.89 .61 .08 -.57 -.11 -.06 -.14 .35 .04 -> k973
-.57 .54 -.06 .11 -.53 -.05 -.27 -.25 .37 -> k331
.52 -.03 -.01 -.06 -.25 -.90 .22 .60 -.22 -> k351
-.56 .16 .00 .27 -.14 -.15 -.22 .08 .35 -> k929
-.43 -.25 .51 -.47 -.79 .47 -.15 .60 -.32 -> k458
-.41 .05 .24 -.03 .08 .06 .32 .16 .19 -> k976
shift +1: .08 .06 .32 .16 -> .09 .07 .33 .17
shift -1: -.25 -> -.26
shift -1: .27 -> .26
shift +1: -.25 -.90 -> -.24 -.89
shift -1: .16 .00 -> .15 -.01
shift +1: .00 .27 -> .01 .28
shift -1: -.41 .05 -> -.42 .04

.16 .07 -.24 -.24 .06 -.44 -.03 -.35 -.25 -.07 .10 .17 .01 -.05 .15 .12 .12 -.19 -.12 .15 .22 .07 -.03 .08 -.02 .18 -.13 .55 -.07 -.25 .00 -.31 -.17 -.09 -.09 .09 -.14 -.31 .03 .10 -.12 .25 -.22 .05 -.09 .10 -.09 .24 .07 .01 .17 -.07 -.15 .05 -.34 : k438
-.19 .39 -.07 -.02 -.23 .18 -.22 -.15 .14 -.29 -.18 -.76 .30 -.22 -.37 -.26 .38 -.38 .02 .12 .13 -.44 .32 .27 .01 -.05 -.15 -.61 .03 .47 .30 -.02 .56 -.30 .14 -.32 .11 .17 .11 -.15 -.05 -.41 -.07 .44 -.36 .11 -.25 -.01 -.16 .51 .07 .17 .13 .07 .48 : k805
.03 -.29 .10 .03 .10 .31 .06 .08 .04 -.06 -.14 .09 .23 -.10 -.10 -.30 -.08 .22 -.21 .03 -.13 .13 -.06 -.15 .12 -.08 .06 -.07 -.08 -.15 -.40 .21 .03 -.04 .35 -.12 -.12 -.11 -.33 -.17 -.01 -.37 .11 .02 .41 .06 .25 -.51 .08 -.23 .27 .06 -.34 -.20 .11 : k679
-.06 -.12 -.06 -.02 .06 -.02 .10 -.09 .03 .05 .25 .03 .23 -.05 .05 -.25 .25 .06 -.16 .05 -.08 .25 -.23 .04 .07 -.17 -.07 -.10 -.15 .05 .11 -.19 .15 .06 .20 .14 -.35 -.06 -.08 -.04 -.06 -.06 .05 .04 .35 -.10 .14 -.34 -.15 -.37 .27 .25 .05 -.03 .12 : k205
-.06 -.05 -.04 .18 .00 .08 -.01 .38 -.20 -.25 -.48 .08 -.13 -.44 .12 -.15 -.21 .24 .06 .19 .15 -.01 .08 -.24 .11 -.05 -.15 .22 .21 -.35 -.27 -.01 -.07 -.01 .15 -.15 .09 -.21 -.20 .13 .23 -.35 -.10 .05 .19 .13 .30 -.52 .33 .05 .43 .15 -.44 -.11 -.35 : k618
-.13 -.02 .02 .31 -.11 -.12 .13 .43 -.12 .12 .13 .14 -.31 -.03 .18 .16 -.05 .19 .30 -.09 .03 .15 -.15 -.17 .02 -.11 -.09 -.05 .02 .14 .43 -.20 -.07 .26 -.24 .23 -.01 .19 .18 .29 .24 .27 .15 -.18 .06 -.22 .19 -.01 .11 -.17 -.02 .11 .27 .14 -.09 : k427
.05 .13 -.04 -.23 .18 .01 -.12 -.27 .10 -.08 -.31 .00 .01 -.12 .12 -.11 -.09 -.08 -.12 .17 -.01 -.13 .11 .14 -.10 .06 .03 .30 .27 -.43 -.47 .09 -.06 -.16 .08 -.19 .08 -.24 -.12 -.13 -.09 -.18 -.39 .11 -.09 .21 -.18 -.15 -.13 .20 .03 .02 -.29 -.13 -.28 : k246
-.16 -.16 .17 .46 -.19 .39 .07 .76 -.09 -.13 -.35 -.07 -.14 -.25 -.12 -.09 -.26 .36 .22 -.07 .01 -.05 .08 -.39 .19 -.14 -.03 -.36 .05 .16 .02 .22 .06 .09 .09 -.14 .22 .22 -.11 .12 .37 -.36 .34 -.06 .19 -.05 .40 -.43 .38 .02 .18 .06 -.14 -.05 .13 : k200
-.19 .22 -.12 -.09 .19 -.20 .02 -.21 .24 .13 .16 -.01 -.02 -.15 .37 -.25 .24 .01 .02 .17 -.14 .20 -.25 .28 -.16 -.30 -.12 .04 .28 -.22 .10 -.35 .13 .13 .01 .18 -.33 -.09 .09 .03 -.06 .05 -.40 .04 .12 -.13 -.12 -.40 -.48 -.24 .14 .48 .21 .04 -.25 : k363
.42 -.51 .20 -.25 .18 .17 .05 -.26 -.06 .13 .08 .44 .18 .44 -.22 .19 -.34 .07 -.40 -.19 -.13 .11 -.01 -.19 .08 .34 .36 .33 -.35 -.19 -.68 .47 -.39 -.09 .15 -.06 .07 -.17 -.31 -.27 -.20 .07 .27 -.18 .19 .16 .04 .33 .24 -.15 -.23 -.59 -.38 -.21 .10 : k539
shift -1: -.51 .08 -> -.52 .07
shift +1: .11 -> .12
shift -1: -.07 -.02 -> -.08 -.03
shift +1: -.16 .08 -.19 -> -.15 .09 -.18
shift +1: .19 .18 .29 .24 -> .20 .19 .30 .25

.99 .81 .36 -.33 -.78 .37 -.68 -.44 -.82  k946
.61 -.23 -.06 .08 .25 .26 -.39 .46 -.10  k436
.59 -.10 -.01 .03 .12 .24 -.38 .32 -.17  k995
.32 .33 .15 -.13 -.32 .12 -.22 -.21 -.29  k670
shift +1: -.01 -> .00
shift +1: .36 -.33 -.78 .37 -> .37 -.32 -.77 .38

-.02 .11 .18 .31 .23 .08 .03 -.01 .20 .17 .13 .18 .15 -.02 .08 .02 .19 .01 .30 .18 .27 .04 .32 .33 .58 .25 .03 -.01 .06 .63 .28 .09 .04 .06 .01 .11 .26 .41 .23 .19 .13 .10 .18 .01 -.02 .24 -.06 -.08 .27 .21 .05 .01 .92 -.04 .16 .33  k37
.06 .02 .10 .08 .11 .04 -.06 .07 .22 .01 .07 .24 .04 .06 -.02 -.10 -.07 -.05 .23 .17 .21 -.05 .28 .08 .23 .06 .07 -.03 .24 .24 .13 .05 .03 .11 .05 .07 .13 .01 .05 .14 .13 .13 -.03 -.02 -.02 -.04 .02 -.05 .04 .25 -.04 .12 -.12 .06 .22 .18  k326
.15 .32 .32 .01 .11 .19 -.05 .20 .07 .28 .13 .00 .23 .00 .05 .21 .38 .10 .02 .05 .21 .20 .26 .42 .31 .27 .04 .12 -.10 .18 -.01 .22 .33 .01 -.10 .11 .14 .13 .18 .08 .16 .12 .26 -.12 .08 .26 .10 .07 .17 .17 .10 .00 .33 .10 .10 .12  k347
.00 .03 .05 .26 .14 .04 .02 .03 .01 .08 .04 .10 .17 .24 .06 .06 .17 .04 .12 .19 .18 .13 .09 .34 .18 .13 .17 .10 .15 .22 .04 .09 .16 .08 .04 .23 .18 .20 .20 .26 .10 .01 .17 .07 -.02 .22 -.03 .00 .08 .47 .12 .08 .37 -.04 .10 .13  k520
.01 -.04 .03 .19 .12 -.02 .00 .00 .02 .01 .05 .03 .14 .19 .03 .09 .14 -.01 .08 .13 .11 .07 .03 .30 .15 .05 .20 .06 .21 .20 .09 .06 .02 .11 .09 .21 .12 .19 .10 .32 .02 .02 .16 .09 .00 .20 -.01 .01 .10 .44 .10 .09 .33 -.01 .14 .11  k124
-.04 .24 .38 .11 .05 .16 .04 -.02 .11 .22 -.01 .15 .07 -.05 .20 -.03 .40 .07 .27 .27 .36 .05 .32 .36 .25 .17 .20 .06 -.08 .00 -.11 .07 .02 .14 -.09 .20 .54 .01 .30 -.04 .06 .12 .04 .00 .04 .43 -.02 -.05 .03 .66 .17 -.01 .04 -.02 .19 .16  k48
.13 .35 .27 .00 .26 .04 -.03 .01 .09 .35 -.02 .05 .15 .11 .06 .15 .29 .11 .10 .16 .31 .09 .37 .52 .35 .19 .17 .22 .08 .07 -.10 .24 .08 .08 -.11 .28 .26 -.07 .37 .32 -.02 .13 .35 -.10 -.01 .24 .05 .04 .05 .38 .20 .04 .14 .05 .13 .00  k96
.02 .07 .13 .26 .29 .08 .02 .01 .16 .15 .09 .19 .16 .12 .12 .10 .34 .05 .13 .19 .27 .11 .33 .41 .39 .30 .19 .03 .04 .35 .09 .05 .12 .16 -.06 .27 .41 .14 .28 .32 .14 .06 .31 .06 -.03 .39 -.03 -.05 .15 .53 .03 .09 .43 -.03 .22 .27  k531
-.03 .10 .14 .20 .22 .01 .05 -.03 -.05 .19 .05 -.04 .13 .18 .02 .09 .09 .02 .03 .00 .11 .09 -.07 .21 .42 .09 .23 .06 .11 .28 .13 .27 .09 .20 .06 .19 .35 .29 .18 .20 .04 .13 .18 .16 -.04 .24 -.05 .00 .18 .40 .11 .00 .66 -.08 .12 .21  k628
.08 .02 .03 .10 .13 -.01 -.01 .04 -.04 .07 .04 -.07 .23 .17 .07 .17 .29 .04 -.10 .04 .11 .12 .02 .35 .11 .10 .16 .11 .10 .13 .03 .10 .13 .05 .01 .27 .03 .12 .17 .34 .02 -.01 .25 .04 .01 .27 .03 .06 .10 .27 .12 .08 .37 .02 .05 .04  k17
shift +1: .01 .05 -> .02 .06
shift +1: .21 -> .22

-.58 .20 .09 -.07 -.64 .06 -.20 .32 -.62 .32 -.60 : k576
.76 -.23 -.26 .22 -.16 .40 .59 .38 -.11 .00 .61 : k965
-.05 -.55 -.90 -.02 -.71 .38 -.69 .27 -.92 .16 .08 : k87
-.05 -.55 -.90 -.02 -.71 .38 -.69 .27 -.92 .26 -.98 : k90
shift +1: -.90 -.02 -.71 -> -.89 -.01 -.70
shift -1: -.71 -> -.72
shift +1: -.23 -.26 -> -.22 -.25

.32 -.46 -.19 -.24 -.48 -.51 .03 .34 -.49 -.03 -.24 .02 -.04 .06 -.02 -.24 .69 .18 -.36 -.79 -.66 -.48 -.60 .43 -.19 -.12 .13 -.06 .42 .23 -.07 -.51 .10 .15 -.51 -.35 .34 -.30 .60 = k447
.20 -.50 -.01 -.13 -.86 -.50 -.39 .24 -.35 -.17 .22 -.14 .07 .26 -.06 -.20 .45 .18 -.18 -.72 -.81 -.17 -.29 .51 .22 -.11 -.08 .17 .45 -.05 -.29 -.51 -.12 -.09 -.34 -.50 -.07 -.48 .54 = k122
-.14 .34 .16 .28 .43 .23 -.32 -.35 .01 .13 .01 -.06 -.15 -.18 -.39 .27 .15 .47 .61 .00 .55 -.25 -.59 .56 -.43 -.19 .17 -.31 .75 -.21 .27 -.82 .27 .17 -.77 -.07 .48 .20 .16 = k361
.10 .40 -.16 .42 .04 -.04 .80 .46 .81 -.33 -.24 -.32 -.12 .19 .25 .34 .40 .54 .03 -.83 -.49 .49 .16 -.27 .13 -.25 -.26 .15 .21 -.08 -.09 .61 .16 -.11 .02 .14 -.12 .06 .10 = k228
.20 .32 .26 .60 .56 -.01 -.18 -.28 .49 .45 -.30 -.11 .01 -.16 -.52 .35 -.02 .42 .56 .37 .51 .22 -.41 .33 -.13 .03 .23 -.45 .19 -.27 .42 -.78 .60 -.30 -.48 -.43 .52 .24 .25 = k653
.18 -.46 .06 -.04 -.82 -.55 -.42 .25 -.30 -.22 .06 .19 -.01 .28 -.02 -.41 .42 .17 -.11 -.81 -.85 -.27 -.18 .62 .50 -.12 -.05 .09 .48 .03 -.22 -.54 -.05 -.22 -.34 -.43 .06 -.56 .47 = k714
-.01 .29 .07 .24 .41 .25 -.19 -.36 -.03 .03 .04 -.04 -.15 -.07 -.33 .15 -.07 .39 .51 .02 .43 -.20 -.60 .58 -.43 -.10 .14 -.41 .76 -.30 .08 -.74 .21 .11 -.71 .02 .47 .21 .28 = k558
.18 -.56 .04 -.19 -.87 -.48 -.48 .15 -.49 -.17 .15 -.06 .04 .25 -.01 -.21 .52 .19 -.17 -.82 -.90 -.24 -.26 .54 .34 -.12 -.06 .08 .49 -.01 -.27 -.54 .07 -.04 -.39 -.39 .13 -.55 .68 = k460
shift +1: -.24 -.48 -> -.23 -.47
shift +1: .49 -> .50
shift -1: -.49 .49 .16 -> -.50 .48 .15

-.07 .35 .04 -.53 .30 -.13 -.09 .50 .40 -.21 -.74 -.02 -.29  k712
.32 .19 -.38 .21 .40 -.18 -.43 .22 .52 -.28 -.66 -.20 -.19  k312
.48 .14 .00 -.08 .19 -.54 -.16 .49 .27 -.09 -.80 .12 -.26  k146
-.03 .20 -.22 -.38 .25 -.25 -.01 .18 .41 -.34 -.56 .07 -.37  k198
.47 .25 .30 .03 .31 -.11 -.48 .46 .31 -.17 -.55 -.09 -.15  k175
.31 .22 -.39 .24 .39 -.17 -.45 .26 .51 -.26 -.67 -.20 -.15  k421
-.07 .25 -.08 -.45 .29 -.24 -.05 .33 .44 -.33 -.62 .02 -.40  k594
-.01 .19 -.26 -.35 .18 -.23 -.04 .15 .42 -.39 -.53 .11 -.31  k875
-.01 .25 -.35 -.29 .18 -.15 -.18 .10 .39 -.42 -.46 .19 -.12  k979
shift +1: .29 -> .30
shift -1: -.22 -> -.23
shift -1: -.53 -> -.54
shift -1: -.04 .15 .42 -> -.05 .14 .41
shift +1: -.67 -> -.66
shift -1: -.39 -.53 -> -.40 -.54
shift -1: .25 -.08 -> .24 -.09

-.10 -.15 .15 -.12 .18 .07 -.01 -.05 -.24 .01 .30 .43 .17 : k780
-.37 .07 .57 .47 -.42 -.59 -.33 -.12 -.40 .63 .17 .36 .02 : k270
.22 .07 -.04 .01 -.35 -.17 -.18 -.11 .17 .21 -.17 .19 -.03 : k42
.00 -.34 -.41 .27 -.03 -.05 .03 .00 .34 -.44 .33 -.60 -.17 : k434
-.07 .07 .48 .03 .06 .03 .13 .03 -.05 .45 .01 .37 .06 : k999
-.11 .27 .21 -.09 .57 .24 .54 -.11 .32 .08 .16 -.27 .45 : k851
-.05 -.14 -.20 -.49 .21 .82 .13 .02 .15 -.34 .04 -.05 .03 : k675
-.33 .00 -.48 .43 .01 -.26 -.05 -.03 -.22 -.30 .16 -.41 -.01 : k6
.08 -.19 .14 .05 .06 -.17 -.07 .04 .28 -.08 .11 .20 .01 : k169
shift -1: -.07 .07 .48 -> -.08 .06 .47
shift +1: -.11 -> -.10
shift +1: -.17 -> -.16
shift -1: -.15 -> -.16
shift -1: -.12 -> -.13

